Named moves, each a turn or a mirror, and the order they were made in; the first pair answered:
Q167 (before -> after):
[-20  27   3   0  26  -9  17 -24  17 -18   1 -41  39  18] -> [-22  38  -5 -28  22  10  33  -5 -25 -21  14 -21  10  26]
[-40  31  -7 -37  51 -34   8   1  14 -29 -32 -27 -15  82] -> [-37  26  -7 -30  50 -38   4  -6  26 -33 -37 -33  -6  80]
[ -4  24   3 -14   3  23 -30  -1  33  -8  16 -19  28   4] -> [ -7  31  -5 -38   0  34 -19  11   5  -6  24  -6   9  10]
Q261 (before -> after):
[ -3  17  -9 -22  13  33  -5  11  11 -20  17   6   8  13] -> [ 21  -8  -2  -7   6  -1  21  20 -13  -4   2  22 -37   3]
[-16  13  19 -35  24 -33  -7  10 -17  10  17  -4  13   5] -> [ -6   0  24 -20  21 -51  -7   6 -13  12   9  -6   6  -5]
[  3  28 -27 -20  -8  13  -4   7 -12 -25  -6  15  18  38] -> [ 30  -3 -14   8 -16 -32  16  15 -20  -6 -23  24 -15  25]
Q866 (before -> after):
[ -1   8   5 -11  17  11   4   6 -16  12   7  -1   4  18] -> [-3  7  6 -1  6 23 -6  2 -2 10 13 -4 24  5]
[-28  28   7 -15   2  23 -14 -11  25  -5  22  -4  34 -10] -> [-12  18  -1 -25 -15  22   2  16 -16   1  30  27 -20 -19]
[-10 -12   8  16  -3  -8  -1  -9  16  10 -18  -7   4  -1] -> [ -3 -16   2  17 -14  -3   5   0   5  14 -14   6  -8 -13]
Q45 (before -> after):
[ -8 -12   0  13  -4  -6 -13 -14  40   7  10 -14   2  -4] -> [  3 -17  13  20  -5  -9  11 -19  19  30  -9  -7  -9  -3]
[ -3   0 -16  -2  25 -41 -15   6  48 -22  27 -11 -20   7] -> [ 11  -1  18   2  23 -40  41 -17  -2  25 -19  -3 -32  13]
[ 11  -7  15   6 -20   4  34 -18 -34  40 -29   5  11   4] -> [-21  11 -22 -12  -4  23 -28  -2  22 -15  22 -12  44   6]
Q39 (before -> after):
[-11  -4 -30   2  21 -33 -28   0  21 -19   7 -17   5  24] -> [ 14 -35 -25  34 -11 -39 -12   5   4   9   2   5 -14 -18]
[-12 -11   8  21  -6  49 -33   6 -10 -21  21  15  49 -30] -> [-27   3  -6  -7  39   3 -46  16   5 -57  26  -6  19  18]
[-37  31  11 -16  56  -9 -11 -36  28   7 -21 -48  34  56] -> [  6 -23   9  24  32 -88  11  -1  10  21 -23 -24 -55  26]
Now pairs of rows:
(2 to 3 moves a pair)
[ -7   3   9  14   4  12   0 -18  10  -2 -10 -18  21   1] -> [-12  15  -2  -6   2  31  -1  -2  -9  -6   7  -2   6   1]  Q866 then Q39
[ 28 -17 -10  30 -37 -11 -15  14  -3  16  17   4   1 -30] -> [ 19  -7   3   8   6 -55   5   0  -5  12 -14 -20 -19  22]  Q866 then Q167
[  7 -13  -9  -5  15 -33   1  13 -15 -11  -7  -3 -45  20] -> [ -5  12 -17 -32  11  11  -5  19 -31 -15  11   8 -30  23]  Q866 then Q167
[-28 -12  14  25   2 -20 -37 -39  39   0 -35 -28  50  -6] -> [-46  28   0 -48  30 -11 -13 -15 -26 -13 -26 -13  -8  50]  Q866 then Q45 then Q39
[ 10 -30   3   6 -14 -16  10  24  -3  15   2   5 -24 -14] -> [  2 -22 -11  -9  -7 -12 -10  33   5  -2  17   7 -24 -10]  Q261 then Q39 then Q866
[  2  -9 -26  -7 -12  -1 -13  27 -19  -9  26  18 -32  -8] -> [  1 -17 -14  25 -12   2 -29   2  29  -4  11  -6  27 -22]  Q167 then Q39
[  7  -7 -20  12 -21  -4  -5  25   1  -2  12  13 -27 -36] -> [-12  15 -23  -4 -15  39 -10  15  -2  -2  13   7   7 -25]  Q167 then Q39 then Q167
[ -2  -6  26  -3 -10 -42  -3 -27   3  12 -30 -23  11   9] -> [  5  -9   7 -14 -44  -1   2   4 -37  17   5  18 -17 -25]  Q866 then Q167
[  6 -49   7  64 -22 -35  -2 -17  11  23 -44  -1  13 -13] -> [  4 -36 -14  29 -49  17  13  11 -51  27 -14  45 -22 -28]  Q39 then Q866
[-23  29 -14 -20   7  24  -4  -4  -2  -7  14  -5  23   4] -> [-14  11  -9  10  -3  15 -14  -9  23  -5  12 -11  37 -18]  Q866 then Q167
[ 29 -41 -17   3 -19 -39 -75  45  25  -7   8  -3  27 -21] -> [ 11 -14 -14  -9 -14   8 -79  28  29  -6   9  -7  74 -13]  Q39 then Q261 then Q167
[  5  10   7 -35  25  -5  35  17 -58  24 -10  25 -52  36] -> [ 23 -14  15   6 -15  14  37  15 -57  45 -10  41 -33 -14]  Q39 then Q261 then Q167
[-15   6  -7   2  -9  45 -14   7 -12 -14  32  14  13   7] -> [-12  -9  -3  13  17  -7 -32   4  27 -32  21 -10  11  24]  Q39 then Q167
[  0   5  18 -18  17 -10  22 -18 -20  12 -19  -4  -2  37] -> [  7 -11  19  20   7 -16   4 -29  19  15 -17 -16  25  10]  Q39 then Q261
[-24  25  12 -22  20  39  23 -11 -24  10 -15   8  19  11] -> [-22  10 -11 -28  37 -14  -3  20   8 -31   9  -2 -25  22]  Q39 then Q45
[  2 -18  28  17 -18  -5  23  -7 -22  31 -32   7 -17  -8] -> [-16  -2  32  13  -3  18   9 -24   1  22 -33 -11  28   6]  Q866 then Q167 then Q866
[-16   1 -22   8 -23  -8  -7  32  -1   4   4   9 -26 -19] -> [-27  13 -20   1 -23  24  -9  27  -4   8   7  10  -5 -19]  Q167 then Q39 then Q167
[ 13  -2  25  13  19 -40  37 -19  -5  23 -36 -14   1  22] -> [ 24  -5  24  20  -8 -10  47 -12 -28  42 -29  12  -4  -5]  Q39 then Q866 then Q866
[ -7  16   9 -15   4  28  28 -10 -29  16 -11   6   8  10] -> [  7   2  10  -7   5 -11  30   2 -31  12 -12   7 -25  10]  Q39 then Q39
[  9 -12  28   6   8 -22  14 -19  16  -8 -19 -31  -2  10] -> [ 19 -25  22  11 -10 -25  18  -8   3  -2 -12 -16 -28  -6]  Q866 then Q866 then Q167
[ -4  13 -13 -21  10  10 -10   1  -9 -15  17   2 -18   9] -> [ -5  12  -6 -18  21   7 -12  -8   6 -14   4 -13  -1  20]  Q261 then Q866 then Q261
[  4 -18  -3 -10 -34  10  -7  35 -21 -15  15  20 -27 -21] -> [ -8  -8   6   9 -27  30 -26   7  24 -16   7  -7  37 -25]  Q39 then Q167
[ -1   3   3  11  -9   6  -1 -15  29 -18 -13  11  57   0] -> [  2   1 -25  -8 -23  11  -9  24  13 -37  24  40  16  -7]  Q39 then Q866 then Q261
[  0   7 -10 -14   7  27 -13 -21  19 -11  -2 -10  21   3] -> [  6   0   5  -5  17   1   4 -29  17  -1 -26 -17  14  14]  Q167 then Q261 then Q866
[-14  -2  -8  18 -20  -3 -15 -21  30  -7 -17 -24  24  -8] -> [-11  -4  -7  16 -17 -14 -13 -19  32 -10 -18 -27  15  -7]  Q167 then Q39 then Q167
